In the data rows, 128 means zero.
Some points:
[201  98 149 108 114 117 122 161  93  99 109  92 168 202  86 215 175 153
  76 152  77  80  69  71 111 131 130 145 169 128 113 125  89  97  65  92
 121 144  74 205 142  74 202 179 149 117  98  83]
[103  93  90  79 151 156 100  78 130 106 206 149 153 133 177 147 127  98
 112  78 108 202 143  93 116 129 117 189 112 116 203 124  92  86  98 124
 145 150 164 133  95 157 116 138 153 190 179 128]
[158  98  95 126 139 120 114 162 143 189 140 147 114 178 113  97 124 155
 105 175 125 145  86 152 110 108 111 156 143 142 171 144 129 115 128 155
  79  88 113 183 211 240  79  86 107 143 115 170]
[148  78  32 111  99  90 119  76 188 139 127  91  68 116 167 137 182 147
 115 108 121  95 129 146 112 188 172 116  99 123  94 134 109 129 123 108
 110 114 188  94 152 131 139 157 163 144 110 136]
[153 110 168 155  66 143 167 120 160 161  68 155 176  99 148  82 111 174
 122 132  86 101 111  77 117 166 157 167 135 121 122 152 146 119 108 184
 116 157 203 103 147 153 117 134 124 169 196 160]
[123 184 119 103 239 204 162  90 132 105 112 111 118 104 152 142 162 202
 221 106 110  71  63  88  59  69  91 111 114 149 150 123 135 104  94 135
 103 124 115 158 116 124 204 200 146 120 117 115]
[167 153 128 126 106 108 147 181 137 136 133 150 138  96 160 142 105  75
 145 153 139 155 133  88 135 125  98 130 180 136 164 146 101 143 137 162
 112 123 127 124 160 132 112 148 111  95  80 156]
[126 151 137  85 121 104 113  92  90 154 125  61 104 136 138 130  94 160
 132  65 160 127 146 142 141 115 153 155 164 148 134 163 101 149 118 130
 120 198 113 139  79 134 117 124 160 170 144 155]
[116 134  78  89 130 135  72 128 117 150  94 117 144 133  65 140 159 112
 137 165  81 135 193 139 127 122  78 135 148 115 129 119 178 192 115 203
 128 113  70  87 127 142 171  93 151 134 108 100]
[ 80 142 100  77 126 154 116 101  96 125 167 135 143 114  87  75 115 108
 156 136 152 119 127 130 120 200 177 155 196  67  77 112 146 153 174  81
  71 114  92 186 142 114 171 139 117  81 165 178]
[176  50 131 175 108 169  99 181 138 166 182 136 111  97  99 142 128 115
 142 112 185  94 137 121 107  67 157 181 106 125 121 145 155 136  93 171
 128 119 164 127 100  63  78 138  93  98 130 169]
[149  85 176 175 132  81  72 154 133 114 111 149  88 147 171 109 100 122
 187 125 136 100 188 113  99 157 140 155 172 118 129 124 105 105 141 123
 153 113  75 110 147 147 131 175 161 154 150 102]
[120 130 146 146 137 214 213 165 169 195  94  86  78 108 139 167 135  94
 123 145  72 114 155 193 209 186 196 167  74 143 126  92 122 109 139 116
 111 109 144 135 121 135 136 166 183 157 139  89]
[145 150 169 119 128 125 116 169  99 131 133  63 110 140  75  92 148 107
 135  58 139 155 133 109 155 130  88  97 145 164 122 126 109 116 120 131
 102 138 106 121  82 168 118 140  78 152 136 162]
[102 126 176 122 134  55  39 182 131 172 161 179 112  76 161 140 131 173
 159 139  84 156  93 152 216 163 138  83  97  62  95 120 141 121 102 108
 101  98 148 136 131  75 183 154 111 142 141 173]
[ 99 120 132 134 133 138  80 164  98 142 142 115 127 138  79 100 116 115
 118 163 164 143 111 137  94 142 146 138 159 169 121  95 103  91 137 144
 142 154 156  73 116 121 137 167 147 180 138 112]
[ 86 109 104  63 120 168 136 178 119 101 102 131  84  83 167 164 132 149
 145 110 152 108 107  94 120 150  85 126  85 147  74 132 119 155 132  84
 209 142 126 155 194 210 115  87  96 135 167 129]
[145  70  70 146 105 101 129 147  73  88 111 206 132 139 153 158 137 132
 120  52  95 150 126 143 127 111 123  98 175 159 112 122 191 140 182 166
 127 106 154 127  51 191 141 154 160 121 132 129]
[158 143 103 169 184 177 192 187 114  63  82 148  91  96 162  93 127 133
 102  86 146 179 162 180 162 193 131 148 109  79  78 117 125 112 104 169
 100 114  70 115 131  86 113 148 166 175 105  90]
[160  92 217 135 144 130 111  73  89 120 162 153 133 170 178 128  78 146
 131 192 146 157 146 125 115 148 118 127  89 167 146  87 147 148  96  86
  97 116 141 123 129 109 105  94 102  92 133 112]
[174  85 128 109 155 172 176  47 142  93  84 118  99 124 113 133 114 135
  93 169 159 153 210 201 204 131 123  81 177  85 109 105  83 120  94 156
 123 104 179 132 116 178 192 148  95  82 137 185]
[ 63 121 165 134 161 154 123 101 152  94 144 156 182 181 150 109 127  73
 100 164 129 105 167 109 147 114 124 100 110 192 122 162 153  93  72 153
 112 113  92 163 117 118  95 109 141 156 157 190]
[110 172 116 152 120 127 119 139  99  67 136  86 120 157  83 145 122 121
 164 202 108 122  77 167 166 134 112 112 134  84 134 199 147 164 110 141
 151 119 167 102  93 190  80 144 163 105 139  97]
[163  87 178 155  93 134 137 125 153  77 126 174 119  72  30 125 150 134
 154 137 139 113 117 166 129 162 163 138 117 164 193 138 136 118 123  97
 145 141  80 124 104 143 145  91  83 140 119 133]
[122 169 137 188 199 157  94 101  91  96  86 143 105 146 167 123 180 141
 132 140 114 121  79  81 156 134 170 162 185 136 125 110 115 125 149 173
 197 171 198 156 171  79 132  81 100  86  80 117]
[ 44  24 189 140 106 112 175 112 118  98 107   0 121 135 202 141 157 131
 131 105 116 110 102 133 135 134 104 139 139 120 162 131 171 163 155 156
  99  84 104  85 146  89 130 114 102 107 105 147]
[ 61 167 118 154 149 163 147 198  78 116 141 156 162 178  70 159 129 175
  98  71 118 108 191 130 125 153 103 120  86 138 158 183 118 128 168  93
  91  78 215  96 137  89 142 101 116  83 102 124]
[ 87 147  52 192 125 138 132 126  82 101  96 160 124 164 190 139  98  84
 112 182 122 152 129 150 109  85 122 137  67 142 132 164 127 133 106  81
 103 141  80 113 120  80 164 108  72 168 140 182]
[ 63 101 158 132 129 132 174 102 138 146  94 209  91 139  91 171 145 127
 173 135 195 108  93  88 101 109  94 106 136  81 101  97 132  80 114 129
  95 177 179 148  96 176 147  97 128 139  76  95]
[186 152 101 191 120 106 114  68 140 167 149 153 164 165 148 112 145  84
  95 119 159 121 114 148 142 128  64  95  56 117 146 154 172 178 200 132
 134 140 112 118 146 117 162 177 138 111 159  69]
[ 69 112 122 107 128 135 189 120 113 149  98 197 119 130 136 140 211 182
 161 176 108 120 133  93 111 113 160  94  97  97 123 109  67 144 146 141
 167 155  39 129  50 126  56 127  83  90 148 114]
[100 122 161  36  88 149 107  89 124  73  87 201 130 133 134 142 135 138
 128 103 124 105 139 176 161  80 109 126 135 129 127 113 120 159 178 102
 125 152 126 114 237  73  86 168 165 147 114 116]
[127 104 168 102  96 111 175 103 164 170 177 173  60  82  98  60  72 113
  83 155 108 130 125  97 106 117 103 127  78 158 160 189 157 158 131 179
 142 128 115 151  99  96 165 141 139  90  52  73]
[185 102 148 171 119 102 103  68 106 146 120 113 142 101 122 117 132 130
 152  59 154 131 118 107 150 104 128 122  69 137 122 146  94 102 129 126
 102 106  84 139 115 112 109  53 166 135 163 147]
[138 182 110 116  62 145 112  75 167 156  94 131 107 135 129 105 102 129
 124  75 111 128 115 131 129 138  95 155 181 122 136 119 147  90 102  16
 162  88 131 135  31  81  91 111 110 112  97 133]
[159  92  87 135 126 108 106 153 104 114 160  82 185 160 151 126 110 102
 112  99  35  55 116 163 125 139 120 119  88  92  79  69  81  79 136 181
 192 223 139 188 139 129 119  85  66  68  93 105]
[142 163  78 184 117 114 170 143 189 149 151 169  96 130  76 124 112 110
 148  33 104 106  96 120 122 139 152 113 171 154 157  89 101 181  75 140
 126 119 143 123 174  81  98  87 122 142 177 154]
[ 71 161 140 227  34 126 142 128 182 146 155  83 138 128 137 137 157 195
 198 127 197 219 167 139  94  83  89  89 144 111 102 106 107 115 121 147
 164 154 129 196 161 138 176 150 151 124 102 112]
[124 218 183 129 125  84 131 108 103 104 119  99 108 130 106 127 131  94
  95  63 112 138 172 112 125  76 160 126 106 100 131 132 180 120 106 106
 117 115 140 121 196 201 134 149  83 111 141  88]
[ 65  69  73 148 165 125 105  89  94 124  81  78 144  97  31 127  83 121
  87 143 151 177 110 121 104 122 126  99 126 133 158 120 126  83 107 155
 149 126 103 128 182  87  92 149 165 126 176 136]
[177 150  93 151  83 118 152 147 127 111 154  83  86  97  88 106 147 143
 137 235 105 112 136  91 130 104 125 145 112 124 125  85 122  98 158  43
 132 143 157  92 161 125 118 118 185 155 162 174]
[137 127 126  66 139 112 120 168 246 104 109 113 111 135  98 126 112 132
 146 141 126 190 102 123 127  96 139 182 105 163  98 149 117 105 170 147
  82 130 128 110  89  97 132  92  88  75 158 100]
[169  94 147  43 134 145 124 101 106 144 131  94 176 159 110 110 124  86
 153 131 126 173 132 127 100 117 147  69  87 103 117 154 140 174 154  98
 149  90 193 112 158 110 132 131 128 160  79  85]
[ 85 143 121 143 137 113 107 118 129 154 187 156 186 129 133  91  86 121
 124 103 154  99  77 107 160 137 206 201  99 137  92  78  67 127 122 123
 142  79  63  51 131 225 176 173 178 115  77 114]
[125 158  89  95 141  33 153 114 112 129 145 113 151 112  96 113 124 126
 153 186 167  95 144 120 149 134 124 166 147 156  99  96 114 136 133 157
 146 107 198 146  83  72 112 149 131 205 157 104]
[162 217 154  60  89 130 144 106 125 165 183 143 116 117 190 158 131 127
 117 151 142 122 116 153 101 142 134 114 204 148 133 150 127  66 123 217
 136 104  77  85 171  90 115  79 118 129 163 139]
[157 148  65 139 151  96 125  76 146 164 153 114 162  89 121 144 117 137
 133 142 135 141 162 118 139 143 128 134 139 172 145 167 171 119 113  73
  98 147  96 120 183 153  90 121  64  92  60 111]
[148 178 175 115 173 133 131 132 147 121 133 119 146 173  94 177 121 147
  88 106 107 110 116 124 121 145 124 108  64  67 102 100 171 173 215 149
 214 169  82 117  95 129  88 112 144 169 133 209]
[127 137 204 116 184  73 138 169 119 155 109 151 161 102 158 101 169  88
 102 128 133 156 129 198  68 114 101 147 150 154 134 138 118 133  90  45
 141 152 169 131 109 141 117 107 170  85 154 161]
[123  72 137 175 179 161 132 148 154 141 167 119 163 130 152 135 107 123
  77 139  95 110 131 124 144  89 118  72 255 101 113 160 158 182 197  55
 147 137 120  98 110 139 123 118 134 165 132  65]
[149 151  54  42 104 115 124 255 132 132 109 106 147 138 207  88 108 132
 124 127 195 121 145 114 142 104 150  82 109 127 194 119 165 127 101 109
 126 139 122 134 101 125 141 116 133  97 117 119]
[125 211 159 165 107 145  56 129 127  94 109  92 140  84 166 147 115 109
  78 157 131 119 138 134  81 135 134  99 109 133 147 122 110 165 150 163
  71  92 153 159  61 160 113 125 120 119 104 108]
These points spread out most along one direction. How many in every 100 of the points above lie lower along it than each point below? Round to a whole number. More than half of the points above lie lower than the first one.
[157 148  65 139 151  96 125  76 146 164 153 114 162  89 121 144 117 137
 133 142 135 141 162 118 139 143 128 134 139 172 145 167 171 119 113  73
  98 147  96 120 183 153  90 121  64  92  60 111] 2
[ 44  24 189 140 106 112 175 112 118  98 107   0 121 135 202 141 157 131
 131 105 116 110 102 133 135 134 104 139 139 120 162 131 171 163 155 156
  99  84 104  85 146  89 130 114 102 107 105 147] 81
[102 126 176 122 134  55  39 182 131 172 161 179 112  76 161 140 131 173
 159 139  84 156  93 152 216 163 138  83  97  62  95 120 141 121 102 108
 101  98 148 136 131  75 183 154 111 142 141 173] 52
[201  98 149 108 114 117 122 161  93  99 109  92 168 202  86 215 175 153
  76 152  77  80  69  71 111 131 130 145 169 128 113 125  89  97  65  92
 121 144  74 205 142  74 202 179 149 117  98  83] 96
[176  50 131 175 108 169  99 181 138 166 182 136 111  97  99 142 128 115
 142 112 185  94 137 121 107  67 157 181 106 125 121 145 155 136  93 171
 128 119 164 127 100  63  78 138  93  98 130 169] 4
[186 152 101 191 120 106 114  68 140 167 149 153 164 165 148 112 145  84
  95 119 159 121 114 148 142 128  64  95  56 117 146 154 172 178 200 132
 134 140 112 118 146 117 162 177 138 111 159  69] 40
[ 63 121 165 134 161 154 123 101 152  94 144 156 182 181 150 109 127  73
 100 164 129 105 167 109 147 114 124 100 110 192 122 162 153  93  72 153
 112 113  92 163 117 118  95 109 141 156 157 190] 31
[ 63 101 158 132 129 132 174 102 138 146  94 209  91 139  91 171 145 127
 173 135 195 108  93  88 101 109  94 106 136  81 101  97 132  80 114 129
  95 177 179 148  96 176 147  97 128 139  76  95] 88
[137 127 126  66 139 112 120 168 246 104 109 113 111 135  98 126 112 132
 146 141 126 190 102 123 127  96 139 182 105 163  98 149 117 105 170 147
  82 130 128 110  89  97 132  92  88  75 158 100] 19
[123 184 119 103 239 204 162  90 132 105 112 111 118 104 152 142 162 202
 221 106 110  71  63  88  59  69  91 111 114 149 150 123 135 104  94 135
 103 124 115 158 116 124 204 200 146 120 117 115] 98
[ 71 161 140 227  34 126 142 128 182 146 155  83 138 128 137 137 157 195
 198 127 197 219 167 139  94  83  89  89 144 111 102 106 107 115 121 147
 164 154 129 196 161 138 176 150 151 124 102 112] 79
[ 87 147  52 192 125 138 132 126  82 101  96 160 124 164 190 139  98  84
 112 182 122 152 129 150 109  85 122 137  67 142 132 164 127 133 106  81
 103 141  80 113 120  80 164 108  72 168 140 182] 46
[ 80 142 100  77 126 154 116 101  96 125 167 135 143 114  87  75 115 108
 156 136 152 119 127 130 120 200 177 155 196  67  77 112 146 153 174  81
  71 114  92 186 142 114 171 139 117  81 165 178] 60
